Here is a table of points, one per row:
-14  -7  52   8  13  34  49  44 -69   3  60 -48 -25  14  -2 -10  -3 -19 -27  -4 -58   6 -52  19  43  59 -22  43  58 -67   6  56 -46 -37   1 -48   7  24
-10  27  42  21  36 -51 -39  44  31  27  55 -71 -13   4  36   6 -59  27  31   5  42 -70  86 -42  32 -43 -25 -39 -60 -48  -7  -4 -55  36  29 -38  -4 -21
 -6 -20  -6  -4 -36  72 -29 -57  47 -34  52  -3  18 -33 -53  69  24  -9  14  36  54  36  38 -36  58 -58  48  32  33  50   6  17  77  34 -11 -56  15  51
-30  34  24  19  -7  44 -77  51 -62 -11 -35 -31   8 -16 -11   3 -35   6 -29  22  41  55 -46  15 -50  41 -27  47  48 -62  29  46  26 -20  17  32 -15  53
  1   4  28 -15 -11 -48 -52  47   5 -44 -44  31 -13  -4   3  21 -17  60  60  48 -76  39  13 -16 -33   3  29 -46 -46  68  55  22  35 -39 -37  29  -3 -41
  54   27  -21  -49   55   43  -42   46  -49  -60   58   10   11   61  -29   13   32 -100   48  -57  -56    2   24   32  -60  -17  -62   34  -63  -15   21 -107   11   47   15  -69  -89  -72
-43  30  57 -27 -12 -59  36 -26  -3 -47 -25   2  14 -46  -9  12 -21  13  29  30  41  25 -15 -40 -58  64 -55  37  34 -58  42  30 -53  88 -15  45   8  51
 13  82  21  26  37  18  67  49  28   4  49 -35 -30  40  34  -6 -83  36 -26  -7 -61 -60  65 -48 -57 -51 -28  40 -96  61  31   9 -47  55  25  47 -22 -15
  9  16  14  14  24   7  60 -53  32   9 -36  40  43 -21  35 -22 -17  -2  -4 -61 -48  29  -6  79 -38  47 -60  67  22 -50 -43  25 -37 -46  23 -48  19  68
 24 -48  59  21  34  42 -43  18 -49  45  47 -60 -19   1  35   1  -8 -12  40  -7 -51 -47   0   6  21 -57 -38 -31 -16 -57   0  27  49  46  17  48  33  46
-11   9  36 -31 -35  31 -32 -39  20 -17 -31  -4 -15 -39  17  41 -40  54  64  35 -37  -5  -4  -3  20 -71  24  16  28 -34  65 -22 -34  62 -51  41  -3  82
  37   31  -23   49  -17   41  -13    8    3  -27   10   33    0   63  -63  -51   -8   -3 -101    7  -73  -39   34  -69  -48  -44  -51  -78   81  -29   15  -23  -33  -61   47  -41    1   17
 41   9  53  -2  -7  26 -53 -63 -90  13  36 -14  -4  -8  -1 -48 -47   2  28 -21  40  -7 -28  35  64  38  59  43  18  71  -7  64 -36  63  44 -41  12  33
 37  90 -33   6  21  28 -32  28  70 -28  47 -11 -33  60  27 -24  -6  -5 -19 -72  57 -54 -21 -57 -30  73 -43  75  32  47  35  -3 -34 -52  39 -34 -15 -31
 18 -38 -33   7 -56  -7  49  39  59   7  43  17 -23 -23 -40  74  52  28 -28  44  32   9  15 -34 -34  37  -9  41  51  33 -72   6  42  49 -20 -70  -3  30
 44 -13 -31 -44 -40 -43 -40 -65  23  13 -30   0  -6  32  -6  16  32  23 -35  37 -80  -3  36  38 -42  35  44  53 -66 -39 -29  11  35 -38 -12 -52  45  55
-42 -25 -14  60   9  45 -42  50 -53 -18 -18 -30 -43  -2  -3   1  32 -57 -40 -46  56   1 -23  28 -50 -61  -9 -35 -36 -61  12  44  44 -37  -9  49  13  48
-38 -21 -31  11 -43 -38 -68 -46  45 -44  83   5   0 -19 -53  41  39 -24   3  46 -30  49  21 -21  43  39   5  38 -63 -48 -15  21 -71 -52 -13  52  21 -83
-53 -46 -39  86 -25 -75 -29  52   6 -29 -64 -20 -52  -6 -49  15  78 -69 -18   3 -45 -18 -41  -3  43 -28 -41  72 -59  58 -40  22 -60  50  29  42  -5   3
   1    7   -7  -11  -33  -60   52   36  -44   13  -34  -70  -18   17   34  -51   -5   25   11  -47  -70   31   18  -49   55  -63   18   29   34    3   31  -45   52   16  -24   -1 -110  -37
 63  89 -65  41  11  20 -16  21  51 -30 -58  32 -10  40  43 -13  17  14  25 -33  45 -10  15 -44  55 -61 -66 -43  46 -20 -30 -37 -18  49  18 -19  89  52
  7  -4 -33 -37 -51 -36  65  46  16 -12 -35   6  -3   1 -16  20  44  19  -3  21  33 -18  23  21 -56 -39  45 -58 -38 -42  -2  -5  27 -39 -43 -61  47 -64
 -13 -105  -92  -52   39  -52   49   40  -15   70   60   41   98   22    6  -69  -46  -26    2   19  -31   23   30  -40   51   41   12   55   28  -26  -27  -19   40   43  -14  -55  -25   42
 53 -38  20  51  19  63  52  44 -18  36 -24 -24  14 -38  59  -2 -39 -16  53   7  48 -24   8  33  80  46 -43 -37 -19 -36  -3   2 -54 -23   7 -66  22 -53
-40  17 -14  25 -11 -42 -34 -50   6 -31 -42  -7   0 -21 -43  48   6 -24  18  29  30  66  -9 -50 -49 -42  54  49 -54 -24   1  33  47  60 -39 -57  30 -30
-25   1 -12  15  -5 -28 -36 -52  24 -46  49 -21  28 -23 -50  42  20  -9   0  33  45  65  -8 -49 -39  40 -40 -53 -34  55   7  -7  46 -58 -61  52   8 -22
 -2   0  33  25 -14  45  67 -71 -70  -1 -69 -33  -1 -16  10 -28 -41 -37 -27  -7  51 -29 -45  28 -26  25 -28  45 -50  44  20  24 -41 -25   4 -38  27 -40
 47   0  -2 -19 -21 -40  44 -42 -19  23  66  -9 -30  -3 -22 -18  27  21   8  -6  33 -23  28  27  41 -53  37  12  37 -33  46 -37 -63  33 -66  48  13 -45
 51  -5  40  -8   9  11 -44  30 -40  30 -53 -50   2 -28  27 -45 -53 -11   7 -16 -47   0 -23  31 -40  35 -16 -36 -22  63 -17  26 -51 -31   7  65  27  42
-42   4 -32  18  46 -35 -29 -47 -59 -34 -23  24 -23  -5  54   1   3  95 -25 -59 -14 -85  18  -2  42  48  31  28  41 -54  54 -47 -32 -62  -9  30 -84 -32
-31  67   9 -14  27  31  54 -50  16  27 -46  19  -2 -61   4 -25 -42  58 -31   6  41  13 -65  64 -42 -45 -46  53  13 -52 -34  32 -37 -48  37 -53 -21 -31
-34  32  46 -18   5 -71  34 -43 -53 -17  38 -23  11  -5 -25  27 -15   5 -16   4  25  46 -52  -9  48 -59 -31 -63 -33 -30  33  36 -51 -43   9 -46  12 -28
 25  -5   4 -18 -21 -48 -56  38  17  15 -49 -10   5   4   4  -6  49  20  -4  40  50 -17  32  28 -34  33 -75  52  47  43  43 -35  35 -40 -57  49  15 -28
 59  -1 -31  33  34 -63 -10  44  50  20  66   3  46 -38  64   5 -12 -26 100 -33 -62  30   6   9 -38  25  38 -30  58 -17 -15 -34 -25 -57  26 -39  75  64
 31  54  -5   9  25  37 -38  19  43  -7  51 -80 -18  -2  54  -2 -66  26  11 -23  34 -45  16 -65 -24  36  53 -32 -49  64  -5 -29  60  32  35 -46   4 -25
-33 -20  51 -17 -13 -30  56 -38  14 -55  61  -7  -7 -28  20  16  -4  56  68  45  35  18  -4 -33 -59 -61  39  10  48 -48  30 -12 -47 -40 -49 -53   2 -23
  23  -94   -6  -69  -28  -28  -47   42  -58   77  -44  120   48  -36   24    1  -14  -14 -119   -9   50   -9  -16 -107   40  -72   30   31  -65  -13  -61  -31  -59  -54   -6  -31   -1   22
 25  -6  21  -2 -30 -30 -40  41  -3  -8 -61   2 -11  23  16  -5  26  43  22  13  20 -11  21  25  38 -60  33  48  16 -33  56  -7  26 -35 -57 -55 -15 -38
-114  -41   52  -72   35   53   35   58  -30   34  -16  118 -127   99  -16  -24  -52   15  -19   18   47   15  -44    8   41   31   24   42    6   39  -20 -127   29  -41   21   34   45   30
-18  21  12 -33 -27 -22 -42  66  38 -32 -50  -6  15 -14 -64  45  40   4  25  35  29  11  42   4  43  30  45   8  28 -35  15  14 -31 -39 -36 -61  18  45
-41 -17 -19  22  -9  61  31  35   0 -38  49 -10  -4 -34 -50  32  46 -37  -2  11  61  64  12 -38  22 -44  38  43  58  44   3  45 -73  50  -5  54  -3  15
-22 -50  11  64  27 -70  65  22 -50  -8  35 -12 -63  -3 -15 -13  64 -61  -6 -28  14 -57  -5  24 -50 -66 -61 -62 -20  57  14  24  48 -34  15 -54  20  51
  89   20  -26  -10   33   35  -33  -71   27  -84  -41    9  -26   74   10  -34   30  -77  -47  -19   50  -16  -34  -21  -53  -28  -47  -70  -49  -26   32  -52  -56   48   37  -37 -103   61
-24 -36  20  40  30 -44 -49 -78 -49  -9  26 -45 -47  13 -19  -7  38 -48 -45 -18  33 -23 -21  20  60  36 -57 -21 -37  47  -8  24  47  47  -8 -58  24  35
 36   7 -10 -25 -66  61  68 -52   4  12  62   4 -20   7  14 -20  55  32  -4   6 -38  -3  29  22  68  65  30 -59 -55 -43  40 -18  43  35 -49  28  21 -25
 59 -19  31   9  37  40  41  25   3  30 -48 -27  26 -45  25 -32  -2  27  55 -43 -26  17 -21  16 -37  28 -32 -28 -62 -17 -27  -5 -43 -37  45  56  50 -44
  1   7 -13  12  53 -61 -33 -59 -83 -46 -35   7 -50 -23  59   2 -15  87 -47 -62 -45 -39  23 -28  26  33  50  31  42 -36  51 -61  51  24   2  41 -96  -2
-38 -10  39  42   0  46 -53 -21  46  21 -48  45  71 -23  -6 -30  13 -15 -42 -55 -30  26  -3  59  56 -57 -54 -46  33 -21 -45 -23  62  39  19  36  -9  22
-18 -15  -1  45   7  21  62  34 -31 -38  46 -35 -11   1 -37  40  14 -49 -29  11 -42  15 -40  12  69 -46 -31  42  34  46   0  25 -45  25  -8  49   0  55
-32  42  36 -34  -2 -56  36  75 -19 -38  65  14  18 -46   7  13 -58  30   5  34  29  53 -28  -4 -44  28 -73 -65  68  65  39  35  40 -33   0  44 -17 -23
 49 -22  14 -29 -24 -39  33  52 -10  -6 -49 -11 -18  20  22   5  30  21  -4 -16  34 -31  14   9 -35  52  50  39  55  44  51 -10  31  63 -37  30  -5 -70
-19  42  33  10  12  47  49  30 -56 -28 -34   5  21 -28 -14   3 -18  11 -21  29  39  40 -54  -1  51  58 -35 -51 -40 -21  38  41  73  64  11   9   5 -42
 37   5 -31 -42 -35 -60 -49 -44  -8  45  64  -8  -2  21  11   7  62  18 -12  34  40  -8  25  30 -53  42  18  23  48  42  14 -19   1  45 -19  57  35  33
-39 -63  34 121 -43 -20 -35 -43 -15  13 -44  38 127  20   0  11  31 -48  11 -30 -38  26  83 -36 -54  49  51 -46  63  44 -45 -94 -60  46 -14 -34  59 -13
-70  43  11  -7   0 -49 -28 -25  57  38 -32  67 -36 -23  12  14 -33   8 -53 -30  14 -18 -53  80 -52  26  50 -67  37  56 -53  58  30  44  41 -67 -58 -58
 32 -43 -77 -40 -10 -28  46  46 -11  45 -32   6  53  52 -11 -10  29  40 -10  11  49  -8  17  31  25 -40  32 -51 -39 -20 -26  -1  13  69   4  33  12 -51
-44   6  12 -32 -13  60 -70 -53  12 -16 -39   0  26 -29  -2  28   4  29  56  50 -69  40   1 -46  42 -56 -79  65 -42 -12  61  14  70 -24 -26  18  39 -60
 66  65 -47  16  42  43 -42  30  65 -61  41  13 -34  46   5 -42  -3 -34 -63  10 -48 -48 -25 -31  53 -32  63  34  47 -44   1 -18 -26  37  47 -22  38 -68
-65  16 -28 -17  45  80 -25 -46  56  10 -18  53 -19 -36  78  20   5  85  72  21 -47 -80  35  27  45  15  20 -67  24  80 -37   0 -57 -31 -63  36 -76  41
Along one direction, these points spread out more than along any other. Take the direction at right angles to it along which they spread out most. Go by this last direction. How far along it is each point below, from 0 to 99? 50 is the average, and the first point above lies past it. One standard deviation of the points above along it is 16.
-11  -4 -33 -53   0 -53  47 -52  37  43 -47 -40 -39  80   6  -8 -21 -48  64  54  30  14  73  -5  64  49 -61 -53  -4 -28 -27 -10  21 -44  46  38 -95 -36 41
-34 -59 -88 -55  36 -36  34 -54  34  74 -36  15  -7  61 -47 -55 -60 -23  54  31  34   8   6 -15 -44  44  31 -41 -41 -37 -13 -26  24  54  29  45 -46  67 42
 -8  -3  32  49  22  32 -40  29 -80  16  37 -43 -27 -15  -2 -55  23 -45   8  12 -55 -44 -30  20 -34  26  82 -36 -41  51   7  20  64 -73  14 -52   6  48 61
-63  -9  30  52 -17  40  27 -37  32   7  72  62  36 -10  25 -23  10 -30 -52 -37 -43  14 -32  65 -58 -39  67 -41  31 -48 -39   7  40  35  45  47 -22 -65 54
 14  46  35   6  45 -49 -29  59  40  43 -39  22  70 -28  -1 -29   0  -8  10 -31 -42  19 -56  69  49  39  62 -34  10 -23 -36   0 -29  35  34 -28  17  34 52
-13  13 -24 -50   8  34  38 -42  40  70 -39 -65 -45  79  -8   4 -28 -67  70  43  24   7  39 -13 -24 -55  57  49  51 -39 -40  -4  33 -57  21  56 -91 -33 38
 39 -37 -61 -54 -28  60  42  49  -9  23 -45  -6  61  26  -8 -15  34  13  -5   1  47 -26  40  31 -43 -69  31  39  42  63 -16 -12  12 -53   5  34  -4  49 43
-37  -3   6  -3 -23  72  61 -59  24 -21 -32 -30  19 -22 -42  52  10  16  14  17 -51  65   8 -39 -23  43  29  27 -44  66  63  12 -51 -49 -15 -47   9  37 60
 54 -25 -33 -30 -31  29  59 -44  -9  66  60  68  35  27 -15  32  45  18 -52  16 -44 -32  -5 -22 -56  28  15  24 -63 -14 -69  -8  15 -35 -24  63  18  27 43
 55 -41  37  37  48  49 -50  33 -10  21 -29 -34  13 -33  19 -17 -42  -6  74 -37  60 -29  23 -18 -51  41 -20 -26 -23 -52 -35  30  40 -33   1  43  39 -64 56
 28  16  10 -13  20 -56 -66 -50  -3  34  72  12  36  -6  23 -33 -59  23 -10 -37  60  46 -65  85  58 -56 -26 -27  24  70 -13  37 -48 -49  38 -17  11 -37 62
-38   7  -9 -15 -11  51  52  51  19 -57 -62 -20   8 -21 -47  55  20 -37 -19  14 -50  59   2 -34  53  48  51 -59 -47  42  21  38 -48  39 -26  38  11  25 62
   4  -17  -42  -28 -113  -37  -34   55   60    6   42   49   -5  -12  -50   60   10   -7  -46    4  -36  -37    1  -29   51   48  -63  -38  -41  -58  -69    7   48  -43  -23   30    4   41 48
 -7  23   9   8  23  18  58 -54  28   3  34  61  47 -38   6 -26 -24  -6 -17 -40 -53 -11 -43  68 -29 -53 -45  53  40  53 -59  24  69  47  44  48  14 -47 61
